Small tables with named rows and columns. After each table, cells are looked up by row and column.

Table Riz
,Zurip,Ful
Bogado,207,138
Tokurov,136,142
Bifof,117,130
Fof,141,121
Sen,150,161
Nubalos,141,122
Taf,111,122
Rolup,134,122
Zitolil,126,133
Baf,86,115
Risup,180,125
Pagabub,133,149
Rup,57,113
Por,145,123

Baf, Zurip => 86
Taf, Zurip => 111
Por, Ful => 123
Bifof, Zurip => 117
Zitolil, Zurip => 126
Sen, Ful => 161
Zitolil, Ful => 133
Risup, Ful => 125
Tokurov, Zurip => 136
Sen, Zurip => 150
Nubalos, Zurip => 141

Table Rasido
,Sigo,Kibo,Nepadu,Lal,Zekura,Donivab,Dud,Nebim,Redi
Noron,21.521,-42.875,-47.264,-45.001,40.089,-36.298,-78.540,-65.705,-29.126
Zubi,38.113,50.128,70.268,48.570,23.304,68.844,74.140,70.339,66.861
Dimeni,39.870,93.723,69.642,23.913,31.650,99.236,38.797,57.171,35.793
Lol,-16.387,-8.371,-42.363,-27.131,-5.353,-36.190,-48.996,-41.028,-51.995
Gilugu,11.073,2.758,-28.951,-16.918,21.802,-10.520,-37.665,-29.126,-21.090

Zubi, Nebim -> 70.339
Gilugu, Lal -> -16.918
Gilugu, Redi -> -21.090
Zubi, Sigo -> 38.113
Lol, Lal -> -27.131
Gilugu, Kibo -> 2.758
Dimeni, Donivab -> 99.236
Noron, Dud -> -78.540
Noron, Nebim -> -65.705
Dimeni, Nepadu -> 69.642

Table Dalinov
|  | Zeludu | Zivu | Ruvid | Bip | Sonon | Ves |
|---|---|---|---|---|---|---|
| Filuk | -3.2 | 0.4 | 2.5 | -1.2 | 1.3 | 2.6 |
| Namesa | 0.4 | 0.5 | -0.8 | 3.3 | 1.2 | -2.6 |
| Nem | 2.9 | 0.2 | 0.0 | 4.7 | 2.6 | -6.2 |
| Nibupa | -3.8 | 0.3 | 0.4 | 3.1 | 3.7 | 1.4 |
| Geva | -1.2 | -0.7 | 1.7 | 6.3 | 4.9 | -2.3 |
| Refu | 2.1 | -0.2 | -1.1 | -3.9 | -4.4 | 5.2 |
| Soguzep | -2.2 | 0.4 | -1.0 | 7.2 | 4.6 | -2.6 |

What is the Bip of Soguzep in Dalinov?
7.2
What is the Ves of Geva in Dalinov?
-2.3
What is the Zeludu of Nibupa in Dalinov?
-3.8
What is the Ves of Soguzep in Dalinov?
-2.6
What is the Bip of Geva in Dalinov?
6.3
What is the Sonon of Soguzep in Dalinov?
4.6
What is the Ves of Nibupa in Dalinov?
1.4
What is the Zivu of Refu in Dalinov?
-0.2
What is the Sonon of Refu in Dalinov?
-4.4
What is the Sonon of Filuk in Dalinov?
1.3
What is the Zeludu of Refu in Dalinov?
2.1
What is the Bip of Nem in Dalinov?
4.7
What is the Zivu of Nem in Dalinov?
0.2
What is the Ruvid of Soguzep in Dalinov?
-1.0
What is the Bip of Nibupa in Dalinov?
3.1
What is the Zeludu of Geva in Dalinov?
-1.2
What is the Zeludu of Soguzep in Dalinov?
-2.2
What is the Bip of Refu in Dalinov?
-3.9
What is the Bip of Namesa in Dalinov?
3.3

Setasad
|  | Fogiteb | Nirimot | Fazofod | Pira | Bakuve |
|---|---|---|---|---|---|
| Nam | 568 | 677 | 253 | 520 | 300 |
| Pim | 679 | 603 | 126 | 204 | 148 |
| Gulubi | 686 | 612 | 112 | 142 | 96 |
| Kidobok | 592 | 585 | 154 | 373 | 178 |
| Minatos | 176 | 116 | 618 | 320 | 636 |
| Dozu | 671 | 764 | 78 | 417 | 135 |
| Reduvo | 205 | 104 | 657 | 322 | 588 |
| Kugamak | 180 | 99 | 640 | 432 | 637 |
| Rosu | 209 | 105 | 634 | 380 | 661 |
| Redari | 124 | 52 | 643 | 380 | 608 |
| Tumiti | 687 | 658 | 90 | 136 | 32 |

What is the Nirimot of Redari in Setasad?
52
What is the Pira of Pim in Setasad?
204
What is the Fazofod of Redari in Setasad?
643
What is the Bakuve of Pim in Setasad?
148
What is the Fazofod of Rosu in Setasad?
634
What is the Pira of Gulubi in Setasad?
142
Which row has the largest Nirimot? Dozu

Table Dadizi
	Beme	Tuz	Naz	Vid	Fuz	Katuzas	Pime	Kizin	Sov	Kas
Rus	34530	81132	73297	50065	48754	61973	79105	36601	58755	45928
Muveded	63708	35765	54125	71049	92059	73665	58936	78244	73000	68592
Bidolo	67819	69355	61641	68700	75580	29419	90113	69541	69566	53022
Muzofep	71042	42829	51897	77630	51551	65802	82140	65639	81547	86786
Tava	81303	61289	69993	40680	36906	71945	69367	47953	86304	67071
Popesof	22244	71570	67724	61452	56492	72145	76086	39602	53390	52534
Ruk	83687	56149	69126	43153	89939	57896	56262	72813	80050	46685
Sabalas	76228	75010	74404	38057	39301	57098	76017	45126	80965	54986
Maboni	33089	73417	65742	64098	40437	63525	86961	38065	60059	60949
Mimozaz	21984	71001	67592	61160	56035	72156	75784	39524	53899	52850
Votof	46129	47814	49852	90043	64206	59334	87467	65438	66015	79375
Bogesiv	77925	37014	55164	66782	57668	78468	67255	67135	85462	83724
Pogebis	35913	82584	71133	57103	60084	47960	85235	44745	56287	43021

What is the Pime of Mimozaz in Dadizi? 75784
What is the Fuz of Ruk in Dadizi? 89939
What is the Vid of Muzofep in Dadizi? 77630
What is the Katuzas of Pogebis in Dadizi? 47960
What is the Kas of Pogebis in Dadizi? 43021
What is the Tuz of Tava in Dadizi? 61289

